In the rows, 128 means zero.
X: 3 groups of rows, each row roughly a mix of its group's hidden directions; one row fits no group
X (101 x 10)
[[137 144 184 120 164 140  89 169 168 126]
 [ 99  88 185 135 146 167 124 126  87 107]
 [127  70 118 136 191 159 108 123 113 105]
 [138  99 132 127 197 150 111 177 127 101]
 [132 179 103 117 108 140 116 196 119 158]
 [112  71 179 117 151 100 126  85 111 120]
 [127 178 116 153 115 161  94 185 128 155]
 [130 119  63 132 146 133 136  75 174 123]
 [ 99 164 132 124 108 174 153 121 175  82]
 [100 134  86 128 119 162 152  69 157  97]
 [147 173 103 148 145 181 103 176 146 131]
 [157 137  54  98 145 118 130 110 167 120]
 [171 136 113 120 135  83  85 152 114 181]
 [155 134 101 121 137 118  70 182 106 163]
 [120 124 202 130 143 147 154 175 130 104]
 [138 108  49 121 104  98 134 137  98 149]
 [130 119 155 106 184 118 133 143 191  98]
 [ 88 152 115 122  98 178 151  84 139  91]
 [124 173 101 100  73 138 106  97  89 123]
 [ 92 139 159 150 147 171 107 156 185 118]
 [ 95 120 110 141 133 177 144  98 178  84]
 [120  87 150 129 138  99 106  68  81 139]
 [109  95 144 142 110 197  87 126 108 152]
 [164 138  96 124 140  53 158 140 147 131]
 [141 172 115 144 143 175  92 185 133 143]
 [106 140 149 158 139 157 181 139 186 107]
 [159  94 129 148 167 127 138 165 191 145]
 [123 172 156 184  98 170 120 146 103 142]
 [126  63  96 136 178 132 109 123 110  94]
 [168 123 111 128 137 100  80 175  84 148]
 [133 152  83 152 129 129 125 204 147 108]
 [134 148  95 144 147 200 104 168 139 135]
 [143 173  77 102 109 124 162  86 155 116]
 [114 101 100 144  77 132 184 107  96 150]
 [144 126  95 122  72 106  98 140  78 160]
 [ 99 130 143 115 108 184  92  92  81 117]
 [ 87 164 149 120  82 185 111 120 110 113]
 [122 126  78 120  89  92 151  78 114  97]
 [117  86 102 179 165 164 116 141 144  91]
 [167 112 107 143 156  88 143 161 182 156]
 [127 107 188 161 178 154  97 108 133 119]
 [128 114 177  66 122  90 164 108 139 125]
 [125  78 176 107 165 104 159 110 140  96]
 [132 111 180  99 185 122 123 126 172 102]
 [136 171  96 140 116 124 128 204 151 119]
 [133 110  47 129 112 103 100 112 101 119]
 [110 143 183 134 165 186 112 137 151 150]
 [109 148  78 116 103 130 147  70 130  84]
 [142 129  54 119 123 125 126  68 142 134]
 [161 122 116 139 145  76 102 163 131 186]
 [107 161  95 116  79 162  99  87 105 143]
 [131 143 105 160  80 142 115 134  64 162]
 [128 149 124 127  72  74 167  89 134 130]
 [151 115  62 136  98  98 151 104 129 168]
 [136 177 121  90  69 118 156 109 140 157]
 [127  76 111 147 185 159  92 125 115 104]
 [129  80 123 115 188 136  84 155 106 111]
 [ 88 109 131 130 137 178 146  77 127  81]
 [128 117  85 120 128  91  75 146  73 141]
 [117 133 206 125 158 166 121 133 160 131]
 [105 104 185 118 148 155 171 115 173 125]
 [133 119  71 128  84  85 153 100 101 107]
 [147 176 144  97  89  64 132 126 132 139]
 [126 165 161  91 100 137 121 118  60 110]
 [118  71 174 122 174 145 115  93 133 110]
 [124 105  79 106 100  90 155  78 110 108]
 [124 157 112 120  63  79 155 105 117 149]
 [126 127 192 118 171 161 107 156 160 144]
 [123  85 108 160 182 155  93 156 116 103]
 [168  97 156 138 168 117 151 172 154 165]
 [131 106  74 107  93  79 153  95 115 109]
 [161  98 100 103 149 126 152  66  91 137]
 [133 158 112 103  68  83 165 101 137 137]
 [ 79 134 137 128  87 155 154  97  92  85]
 [128 144 176 135 155 169  96 176 152 158]
 [129 138 111 168 160 180  89 177 131 127]
 [125 165 143 110  63  81 146 105 143 146]
 [ 97 130 160 109 128 168 144  88  87  80]
 [137 155 166 151 149 163  87 181 129 155]
 [121 162 128 160 131 161 111 204 146 135]
 [129  92  68 101 100  84 160 111 125 125]
 [112 102 142 113  97  82 127  66  94 145]
 [123 135 202 117 149 148  98 161  93 133]
 [102 123 184 142 124 115 138 181 120  78]
 [138 102  73 117  93  78 159 108 108 112]
 [137 112 198 106 173 135 109 153 158 129]
 [ 97 159 117 114  69 155 110 101  89 102]
 [131 145  66 148  64 109 134 146 111 137]
 [107 149  77 120  78 154 121  78 121 112]
 [121 144  61 155  80 130 141 120  91 144]
 [134 137 134 131 173 172 119 201 137 123]
 [157 154 124 110 150  50 113 138 100 143]
 [ 92 135 155 128 140 158 166  72 163 100]
 [145 163 131  72  88  75 140 114 128 143]
 [125 139 186 127 147 153 117 172 183 135]
 [130 105 121 175 186 157  94 158 106 115]
 [ 94 110 104 143 137 174 152  84 170  98]
 [144 167  93 149 138 161 117 192 155 117]
 [127 121 184 105 192 140 113 115 158 109]
 [131 127  63 103  94  87 115  95 103 119]
 [102 112 109 120 127 180 127  58 110 108]]
which group is each row in? (one row of each group first)
[127 150 176 157 141 177 108 174 133 160]  T
[137 187  86 133  89 123 112 167 115 157]  Q
[145  96  91 145 124  96 193 129 162 114]  U

[117 122 196 113 167 165 118 140 165 143]  T
[157 131  90 119 113  98  76 148  76 149]  T
[155  66 100 127 170 139 137  81 124 137]  U
[128 131 156 139 168 129 117 209 141 111]  Q
[127  90 155 131 194 153  90 149 104 123]  Q
[111 162  92 105  88 152 108  75 102 108]  U
[130 129  74 138  57 109 140 142 105 149]  T
[157 144 123 126 104  86 145 152 103 197]  U
[122 149  80  97  79 101 114 150  96 160]  Q
